[[125 128 127 126 139 128 121 128 130 124 128 125]
 [124 132 124 127 128 129 125 125 129 127 129 132]
 [133 124 130 126 122 127 129 132 125 128 114 127]
 [133 127 135 134 126 129 127 131 124 127 158 133]
 [128 130 134 128 124 129 137 130 131 131 120 126]]
|
[[128 125 125 128 127 126 139 128 121 128 130 124]
 [129 132 124 132 124 127 128 129 125 125 129 127]
 [114 127 133 124 130 126 122 127 129 132 125 128]
 [158 133 133 127 135 134 126 129 127 131 124 127]
 [120 126 128 130 134 128 124 129 137 130 131 131]]

[[130 130 124 128 125 134]
 [124 132 128 127 129 124]
 [126 128 107 128 133 135]
 [131 121 121 129 135 131]
 [131 125 123 120 143 125]
 [128 123 131 136 128 116]
 [125 124 131 125 143 115]]
|
[[125 134 130 130 124 128]
 [129 124 124 132 128 127]
 [133 135 126 128 107 128]
 [135 131 131 121 121 129]
 [143 125 131 125 123 120]
 [128 116 128 123 131 136]
 [143 115 125 124 131 125]]

[[131  99 108 116 113 128 123 124 131 128 126]
 [136 113 118 128 127 126 130 134 143 139 136]
 [129 120 130 127 128 127 130 130 125 122 115]
 [126 125 126 125 119 133 129 123 130 130 129]
 [131 123 126 127 129 126 126 128 125 129 128]
 [109 142 141 138 136 140 138 130 132 128 135]
 [111 133 127 143 146 139 142 135 124 130 132]
 [125 129 123 120 115 117 114 114 116 114 116]]
|
[[128 126 131  99 108 116 113 128 123 124 131]
 [139 136 136 113 118 128 127 126 130 134 143]
 [122 115 129 120 130 127 128 127 130 130 125]
 [130 129 126 125 126 125 119 133 129 123 130]
 [129 128 131 123 126 127 129 126 126 128 125]
 [128 135 109 142 141 138 136 140 138 130 132]
 [130 132 111 133 127 143 146 139 142 135 124]
 [114 116 125 129 123 120 115 117 114 114 116]]

[[131 113 149 114]
 [118 136 153 109]
 [122 126 129 143]
 [112 136 134 134]
 [133 105 133 127]
 [110 121 133 151]]
|
[[149 114 131 113]
 [153 109 118 136]
 [129 143 122 126]
 [134 134 112 136]
 [133 127 133 105]
 [133 151 110 121]]

[[134 128 123 149 144 144 128 131]
 [135 107 130 143 149 138 130 133]
 [136 128 124 142 146 144 125 128]
 [134 121 123 142 148 141 127 129]
 [128 114 123 140 150 141 130 135]
 [134 111 129 142 150 142 130 136]]
|
[[128 131 134 128 123 149 144 144]
 [130 133 135 107 130 143 149 138]
 [125 128 136 128 124 142 146 144]
 [127 129 134 121 123 142 148 141]
 [130 135 128 114 123 140 150 141]
 [130 136 134 111 129 142 150 142]]

[[125 135 121 126 141 135 125 132 128]
 [114 149 137 122 146 148 133 128 123]
 [132 108 131 104 114 130 144 121 131]
 [134 118 127 120 119 125 133 121 132]
 [119 142 143 146 143 145 122 126 118]
 [134 123 129 130 121 124 128 128 129]]
|
[[132 128 125 135 121 126 141 135 125]
 [128 123 114 149 137 122 146 148 133]
 [121 131 132 108 131 104 114 130 144]
 [121 132 134 118 127 120 119 125 133]
 [126 118 119 142 143 146 143 145 122]
 [128 129 134 123 129 130 121 124 128]]

[[104 125 128 140 120 122 130 133 133 128]
 [126 139 117 128 126 127 131 121 117 120]
 [126 119 134 130 130 128 127 129 130 131]
 [129 133 120 123 122 115 130 132 123 115]]
|
[[133 128 104 125 128 140 120 122 130 133]
 [117 120 126 139 117 128 126 127 131 121]
 [130 131 126 119 134 130 130 128 127 129]
 [123 115 129 133 120 123 122 115 130 132]]

[[133 103 125 121 130 121 128 126 122 135 129]
 [123 137 123 124 129 132 134 132 109 121 129]
 [129 135 135 126 130 132 116 129 148 129 127]
 [118 126 131 131 130 129 128 131 130 128 131]
 [122 135 123 137 125 129 120 128 127 131 133]]
|
[[135 129 133 103 125 121 130 121 128 126 122]
 [121 129 123 137 123 124 129 132 134 132 109]
 [129 127 129 135 135 126 130 132 116 129 148]
 [128 131 118 126 131 131 130 129 128 131 130]
 [131 133 122 135 123 137 125 129 120 128 127]]
---
[[127 136 122 113 120 143 127 143 137 126 134 135 133 133]
 [139 121 125 130 133 120 119 144 126 120 130 135 124 142]
 [133 133 146 132 135 123 121 120 117 132 128 139 136 121]
 [136 124 125 102 131 132 129 141 131 125 144 120 137 141]]
|
[[127 136 122 113 120 143 127 143 137 126 134 135 133 133]
 [133 133 146 132 135 123 121 120 117 132 128 139 136 121]
 [136 124 125 102 131 132 129 141 131 125 144 120 137 141]
 [139 121 125 130 133 120 119 144 126 120 130 135 124 142]]

[[127 127 126]
 [125 130 113]
 [128 128 126]
 [124 130 110]
 [122 132  99]
 [130 127 136]]
|
[[122 132  99]
 [124 130 110]
 [125 130 113]
 [127 127 126]
 [128 128 126]
 [130 127 136]]

[[139 118 147 125 129 134 125]
 [112 138 103 129 135 122 136]
 [138 117 146 125 130 134 126]
 [126 120 129 123 146 132 136]
 [116 138 108 131 128 122 132]
 [143 118 152 126 122 134 121]
 [128 115 134 120 151 135 138]]
|
[[112 138 103 129 135 122 136]
 [116 138 108 131 128 122 132]
 [126 120 129 123 146 132 136]
 [128 115 134 120 151 135 138]
 [138 117 146 125 130 134 126]
 [139 118 147 125 129 134 125]
 [143 118 152 126 122 134 121]]

[[127 126 150 115 123 122 135 134 121 123 115 132 130 140 124]
 [138 134 132 136 125 133 128 130 128 133 119 130 125 139 128]
 [135 134 128 134 125 131 129 127 129 128 122 126 127 133 130]
 [123 116 142 119 128 122 130 145 123 121 124 128 141 130 124]
 [131 130 131 134 118 137 137 128 130 121 121 135 117 130 130]
 [134 135 128 131 127 130 127 133 130 127 121 126 130 133 132]]
|
[[123 116 142 119 128 122 130 145 123 121 124 128 141 130 124]
 [127 126 150 115 123 122 135 134 121 123 115 132 130 140 124]
 [131 130 131 134 118 137 137 128 130 121 121 135 117 130 130]
 [134 135 128 131 127 130 127 133 130 127 121 126 130 133 132]
 [135 134 128 134 125 131 129 127 129 128 122 126 127 133 130]
 [138 134 132 136 125 133 128 130 128 133 119 130 125 139 128]]

[[134 132 140 116 136 133 137 116 131 129 131 135 129 122]
 [125 134 129 135 124 126 137 127 142 131 121 135 128 119]
 [130 127 130 156 134 128 128 115 129 129 118 121 112 129]]
|
[[125 134 129 135 124 126 137 127 142 131 121 135 128 119]
 [130 127 130 156 134 128 128 115 129 129 118 121 112 129]
 [134 132 140 116 136 133 137 116 131 129 131 135 129 122]]

[[132 131 150 119 126 114 110 120 104 140]
 [122 105 119 127 127 136 138 132 131 133]]
|
[[122 105 119 127 127 136 138 132 131 133]
 [132 131 150 119 126 114 110 120 104 140]]

[[136 133 140 121 119 131 150 125 122 126 114 117 153 141 115 129]
 [116 137 128 132 134 142 125 136 135 129 119 134 127 112 134 115]
 [142 116 139 130 131 130 131 129 110 120 134 114 140 135 114 135]
 [137 125 132 137 100 126 150 118 121 126 103 126 142 138 124 136]]
|
[[116 137 128 132 134 142 125 136 135 129 119 134 127 112 134 115]
 [136 133 140 121 119 131 150 125 122 126 114 117 153 141 115 129]
 [137 125 132 137 100 126 150 118 121 126 103 126 142 138 124 136]
 [142 116 139 130 131 130 131 129 110 120 134 114 140 135 114 135]]

[[128 156 116 147 134 140 133 133 138 136 118]
 [131 151 133 129 128 145 132 130 134 126 124]
 [133 147 145 117 125 144 131 130 127 121 125]
 [127 140 115 140 129 132 131 127 142 133 124]
 [130 142 139 126 131 139 129 135 129 126 122]
 [123 107 106 135 124 108 127 116 135 132 136]
 [126 139 117 143 133 132 130 131 133 135 124]
 [125 116 114 138 129 114 126 127 126 134 130]]
|
[[123 107 106 135 124 108 127 116 135 132 136]
 [125 116 114 138 129 114 126 127 126 134 130]
 [126 139 117 143 133 132 130 131 133 135 124]
 [127 140 115 140 129 132 131 127 142 133 124]
 [128 156 116 147 134 140 133 133 138 136 118]
 [130 142 139 126 131 139 129 135 129 126 122]
 [131 151 133 129 128 145 132 130 134 126 124]
 [133 147 145 117 125 144 131 130 127 121 125]]
